In the data rows, 128 means zero.
Here are some points:
[175 117 253  85 193 142  95 102 147  77 199 193 176 144 104 104 151 114
 103 194 130 103 118 157]
[ 75 149 110 191 103 105  81 146 100 130 183  60 106  94 122 140 111 120
 175  79 100 104 129 101]
[ 96 129 127 255 172 148 215 154 121 152  88 144 102 101 169 104 166 180
 124 141 157 112 117 117]
[ 75 157  81 123  74 130 113 130  97 147 147  70 112 109 131 150 116 132
 125 113 143 159  91 135]
[163 113 231 194 115 122 104 130 145  79 149 146 155 153  87 151 127 117
  98 244 101 108 107 171]
[105 136  87 160 108 120 129 155 108 128 243  65 110  94 126 138 115 127
 208  92 122 142 131 113]
[ 86 142 120  88 143 145 120 147 112 151 106  90 128 128 135 106 130 115
 136  95 150 122 144 118]
[211 119 210 159  79 107 104 129 169  96 226 205 133  93  87 102 135 116
 102 221 112 105 118 159]
[ 98 136 164 232 109 116  93 149 121 122  99 164 119  96 127 105 155 153
 102 188  86 124  84 129]
[ 90 114  71  74 132 106  99 105 164 160 127 100 114 112 146 156 129 134
 138  92 155 207  91 126]
[176 116 157 166  81 109  87 125 155 101 106 226 162 123  87 157 120 146
 113 255  97 200  91 135]
[198 120 174 189 182 108  74 120 139  82 142 213 165 239  83 118 102  78
  92 123 108 118  96 168]
[ 95 148 147  71 218 140  85 145 111 162 106 111 102 114 159  94 161 153
 143  95 120 107 168 102]
[106 131 194 172 136 113 115 100 153 111  79 114 105  92 138  93 152 127
 122  88 122 100 126 116]
[148 107 145  74 142 130 145  89 158  89 162 221 171 120  98  95 134 101
 101 122 116  98 120 148]
[156 113  95 140  79 104  80 109 160 123  79  99 126 177  88 150 110 116
 132 105 135 151  90 144]
[141 109 156  75 131 101 160  90 164 114  93 207 149 151 111 145 120 106
 123  93 144 120 115 129]
[ 77 146  82 175 106 108  81 141 104 143  97 108 119 107 151 102 144 144
 109 201 128 156  95 146]
[119 155 104 202 103 112 140 136  96 100  67 100 134 112 114 109 123 102
  96 164 102 139 100 157]
[113 112  78 131  89 113  87 131 125 158 126  82 118 145  89 141 115 141
 156  83 160 148 112 160]
[ 98 138 107  78  92 120  75  94 165 168  92  98 114 112 169 103 152 124
 142 100 119 188  86 121]
[ 60 141  82 152  98 108 100 151 109 154 118  73 113 111 143 150 123 116
 118 143 139 188  84 115]
[102 109  89  61  76 116 140  91 173  99  83 204 108  93 127  95 156 122
 117 101 142 100 138 115]
[100 139 103  76  90 153  82 100 142 117  81 112 118  90 115  90 133 112
 111 130 148 212  92 135]
[116 119  90  90 111 131 135 109 141 126  86  76 137 135 181 142 108 106
 153  71  96 110 145 108]
[ 92 140  99 138  96 164 245 161 108 169 216  68 119 110 101 120 103  99
 131  98 135 174  88 134]
[231 119 183  86  63 140  79 137 107  75  98 189 140 177  74 144 106  97
 100 147 122  84 129 169]
[138 112 141 152  99 130  82 125 119  82  74 128 141 184  78 138 105 123
 119 255 139 221  88 143]
[146 124 138 112 116 159 155  99 160 150 108 126 118 117 158 104 146 141
 166  75 100  93 152 104]
[174 133 253 136 121 144  86 113 141 141  83 192 100 107 200  97 144 164
 119  91 134 105 202  94]
Here are 10 more points, each followed by its number:
[109 122 113 206 121 120 107 138 114 108 113 190 195 255 127 198 117 114
 106 186 103 163  83 132] 0
[ 79 135  82 169  93 169 217 163 113 162 255  77 131 127 122 135 103 109
 162  78 134 158 100 127] 1
[115 136 144 211 167 107  75 139 110 158 113 138 109 103 152  99 141 137
 116  89 124  91 176  91] 2
[157 131 110 141  85 154 255 141 114  92  62  89  95  76  76 122 114 108
 105 121 143  75 229  99] 3
[167 117 127  93  97 176 164 153 135 137  98 130 178 186 114 177 118 173
 127 142 100 156  84 134] 4
[179 115 112 138 105 133 132 142 118  92 108 238 177 145 123 134 136 134
 105 255  92 183  97 156] 5
[ 89 136  71 141 183 144 184 155 106 116  70  66 106 132 111 168 115 122
 125  85 125 116 108 147] 6
[ 69 151 116  76 236 106  85 153 104 177 162  76 110 105 138  94 133 117
 143  82 105  90 151  88] 7
[147 123 120 167  92 114  79 151 108 145 164 209 129  99 133 104 145 134
 112  98 125  75 234  79] 8
[106 143  87  69 129 128 118 113 122 129 152  76 155 172  97 124  97  81
 114  76 123 101 138 141] 9
Which of these numbered points is nearest to each point below, ignoring the 2 directions in which the first points spread most? Its number follows each.
[135 127 158 140 255 113 222 146 110 158 106  88 144 156  87 149 119 178
 130 108 139 100 110 151] > 6
[174 115 225  88 113 139 134  92 155  90 118 187 151 193 113 131 154 142
 116 133 139 128 103 159] > 4
[139 120  92 196  93 118  92 136 104 103 113 211 137 118 166 108 157 134
 110 124 154  81 255  85] > 8
[143 122 127  95 108 142 213  87 157 153  99 100 128 124 123 147 111 106
 145  84 164 201 104 152] > 4
[206 124 144 194 102 126 185 181 134 202 194 255 138 101 132  97 137 108
 111  90 133  82 255  81] > 8
[137 130 125  94 255 148 255 146 104 108 100 156 174 183  90 167 113 117
 104 182 105 123  97 163] > 6
[183 114  79  88  75 114 229 158 108  92  71 152 117 107 161 111 142  99
  99 134 141  87 250 106] > 3
[114 142 110 190 155 102  87 152 116 191 141 227 155 232 255 111 152 124
 110 129 144 119 137 127] > 0
[133 114 147 114  99 152 100 137 121 112  91 156 142 255  81 155 120 141
 121 186 108 129  87 148] > 4
[107 141  68  87  60 122 113 146 109 165 179  64 112  98 131 142 110 102
 135  83 126 137 112 144] > 9
[169 113  89  61  74 129 129  97 161  92 104 130 122 120 103 109 144  94
 106  89 122  92 133 147] > 9
[129 112 169  83 225 116 151 114 158 121 112 147 148 159  91 173 118 118
 128  82 128 104 117 135] > 6
[118 108  75 104 145 119 100 109 132 126  79 112 132 174 141 190 140 160
 189  82 114  94 150 103] > 0
[134 119 114 121 188  99  94 115 140 105  78 122 114 158  86 176 127 138
 125 135 128 139  91 145] > 6
[161 126 131 100 198 165 255 130 131 148  96 108 115 108 145 127 139 162
 166  84 117  97 200  95] > 6
[115 123 103  82 180 153 243 149 100 119  67  99 134 120 113 171 122 138
 115 213 131 174  99 144] > 6
Now 10 new points, numbered from 0 again:
[148 116 150 243 175 112  86 117 131  88  76 143 137 209  73 154 107  96
 107 130 108 130  91 159] 0
[163 115 255 206 101 119 110 121 166 128  91 169 123 120 116 126 121 105
 100 183 105 139  88 133] 1
[ 89 163 131 218 100 121 134 135 119 140  82  58 105  99 106 155 112 118
 137  86 117  86 143 108] 2
[190 111 194 171  75  98  64 109 146  85 143 157 156 184  81 184 123 140
 113 219 143 117 111 180] 3
[ 77 145  84  99 119 158 130 125 129 132  96  80 120 161 240 110 168 145
 166  94 108 116 132  99] 4
[213 116 146 130  76 110  97 113 183 149 121 235 176 157 112 165 123 128
 115 144 111 162  98 159] 5
[120 146 152 104 221 156 180 136  99 130  93  79 139 136 165 175 123 159
 123 150 132 155  98 155] 6
[168 130 134 167  99 107  81 127 150 158  87 115 125 110 174 138 129 128
 113 143 120 203  91 141] 7
[204 113 255 216 137 112  77 117 161  82 255 177 138  99  77  95 146 126
 116 203 136  92 142 150] 8
[ 89 149 150 100 237 106  86 131 128 156 113 109 114 187 252 116 145 107
 122  92 147 142  99 130] 9
The same question for these:
[172 121 160  71 159 119 101 101 161  90  70 113 121 126  84 136 105  89
 103 144 136 229 100 162] > 7
[109 132  89  86 157 149 164 141 131 183 124 194 138 161 234 100 146 168
 134 102 138 118 174  98] > 4
[111 132 110 240  99 125  86 136  94 117 114  63 105  82 113 126 114 114
 166  78 112 116 149 107] > 2
[ 72 149 116 255 116 118  78 142 105 134 255  71 117 104 134 146 111 109
 161  70 101 116 128 109] > 8
[ 79 178 177 229  80 122 109 127 110 168 135  67  95  77 107 113 114 108
 114 109 162 151 109 150] > 1
[137 112 111  83 105 149 165  86 145 147 107 175 145 128 164 103 129 113
 159  78 122 134 134 119] > 5
[ 79 139  66 111 137 102 122 149 105 160  98 117 116 120 215 100 163 149
 127  99 140 106 179  93] > 4
[114 106  98  71 110 147 255  82 152 135 118 217 115 101 134 100 155 141
 134 112 156 111 123 128] > 5
[137 126  99 227 133 130 119 145 108 134  80 123  95  80 122  96 132 111
 114  88 126  85 223  85] > 2
[172 112 255 255 217 111 143 111 170  85 201 192 184 157  89  91 115  92
  94 222 118  96 117 154] > 8
[179 114 255 255 255 110 118  91 146 100  91 149 132 139  92 175 128 141
 113 154 105 127  86 134] > 0
[ 73 158  94 200 100 141 118 126 111 113 117  59  93  98 120 129 114 120
 145  80 115  95 145 102] > 2
[ 64 166  82 155  82 119  90 140 112 161 255  75 113 109 133 148 125 119
 140  79 122 138 116 139] > 8
[ 86 138 117 255 191 131 111 155 108 138  98 107 111 115 136  92 153 121
 122  90 118  84 224  82] > 2
[161 134 146  77 136 129 227  98 169 157 138  99 125 127 127 131 119 120
 164  84 136 176  94 132] > 5
[183 114 110  61  87 115  67 109 145  82 176 203 142  96  92  85 135  91
  93 157 119 113 130 163] > 5
